Each row has a name. After each piece below comes the name of the row it's from, unless a question asks for something else. Each question is about the rows just above it. Places in a row count from 0.

[112 161 104  42 158 115 114 123]  (111)
[114 114 131 145 124 140  97  68]  (149)
[169 131 169 131 138 136 132 203]  (85)
[131 123 136 172 129 122 151 159]  (122)
[112 126 115 114 135 133 134  62]  (104)
Where in the named rows is [133]? => (104), 5
Where in the named rows is [134]? => (104), 6
[138] is at row and place => (85), 4
Where do [112 126 115 114 135 133 134  62] appear? => (104)
Row and place of [151] in the named rows: => (122), 6

[149 129 156 106 147  94 116  52  94 128 171 153 179 197 122 149 158] -> (54)
[160 150 112 113 131  82  57 169 123 144  88  74 222 167 143 155 114] -> (151)
[122 111 152 140 131 152 183  52 105 118 185 131  74 129 107 115 165] -> (16)
[147 140 145  98 142 151  78 117 118 134 124 100 211 188 139 156 125] -> (157)
[105 128 102 140 114 155 133 202 163 128  84  97  88  68 139 110  94] -> (84)
[115 113 130 155 117 168 182 107 124 121 151 173  51  87 110 104 146] -> (143)
[111 131  99 143 113 152 128 205 161 130  82  96  95  71 137 112  95] -> (107)
[135 122 146 127 136 125 144  72 105 125 165 163 127 153 116 131 155] -> (134)
[96] is at row and place => (107), 11
Row and place of [104] in the named rows: => (143), 15
Where in the named rows is [100]? => (157), 11
Where do [111 131  99 143 113 152 128 205 161 130  82  96  95  71 137 112  95] appear? => (107)

[105 141 126 118 152 103 146  77 157 172  57 130 112 112  79  67 174 138
 139 152 134 146 152 108 177 163 117 130 141  92  83 126 170] : (186)
[123  98 113 107 171 125 159 121 134 130 118 123 128 107 122 121 102 109
 111 132 125 126 137 114 107 105 100 159 150 114 124 132 170] : (152)
[ 77 111 157 141  87 160 114 156 110 104 168 206  50 141 133 159  76 104
 184 108 136 115 116 116  81  89 141 102 116  79 146 140  95] : (117)
[126 122 126 115 146 136 155 135 128 122 134 130 125 107 133 135 134 134
 119 137 125 136 127 133 132 127 113 130 149 122 132 114 152] : (12)
[131 141 129 135 102 134 114 136 128 133 137 130 126 135 135 136 139 138
 129 125 122 129 130 138 135 134 140 103 117 138 132 136 107] : (112)
[147 134 113 117 138 136 153 133 129 127 132 109 130 107 134 133 140 137
 101 135 108 135 129 136 138 136 118 118 147 140 128 125 146] : (206)
[120 140 136 114 145 133 162 127 134 128 122 133 124  98 124 125 173 157
 127 151 132 150 126 141 168 153 114 119 157 116 125  92 160] : (138)
[120 150 127 122 123 141 161 115 135 136 109 144  70 103 104 110 155  88
 134 142 105 143 131 119 159 154 125  93 152  97 105 122 150] : (155)
[150 131 104 130 113 135 126 128 128 136 131 110 116 131 129 129 106 113
 104 116  97 117 136 121 109 119 133 110 121 143 122 165 118] : (13)
[ 93 127 149 136 118 110  95 116 140 152 109 151 147 148 118 113 150 140
 163 132 165 132 140 131 143 133 137 132 105 115 125 126 114] : (159)
[156 127 115 125 108 165 145 172 107  95 161 123 110 116 165 179  98 124
 101 114  93 120 112 144  96 107 129  99 139 151 157 136 112] : (181)
Row and place of [99] in the named rows: => (181), 27
[87] is at row and place => (117), 4
find: [123  98 113 107 171 125 159 121 134 130 118 123 128 107 122 121 102 109
 111 132 125 126 137 114 107 105 100 159 150 114 124 132 170] => (152)

[123 112 143  76 143  94 146 112 139 138  66 135 133 135 121 142 138 140
 111 122 162 165 132 120] -> (127)
[108 107 179 147 111 158 157 169  96 123 144 102 120 112 114 141  97 111
 160  90  96 146 154 149] -> (46)
[118  98 151 164  89  99 133 148 137 140 146 141 133 142 120 134 138 130
 114 121  95  96 140  86] -> (108)
[107  95 178 152 125 138 157 171  48  90 135 104 137 104 117 122  52  64
 119 157 121 123 163 142] -> (48)
Row and place of [144] in the named rows: => (46), 10
Row and place of [149] in the named rows: => (46), 23
[162] is at row and place => (127), 20
[97] is at row and place => (46), 16
[98] is at row and place => (108), 1
Row and place of [94] in the named rows: => (127), 5
Where in the named rows is [132]? => (127), 22

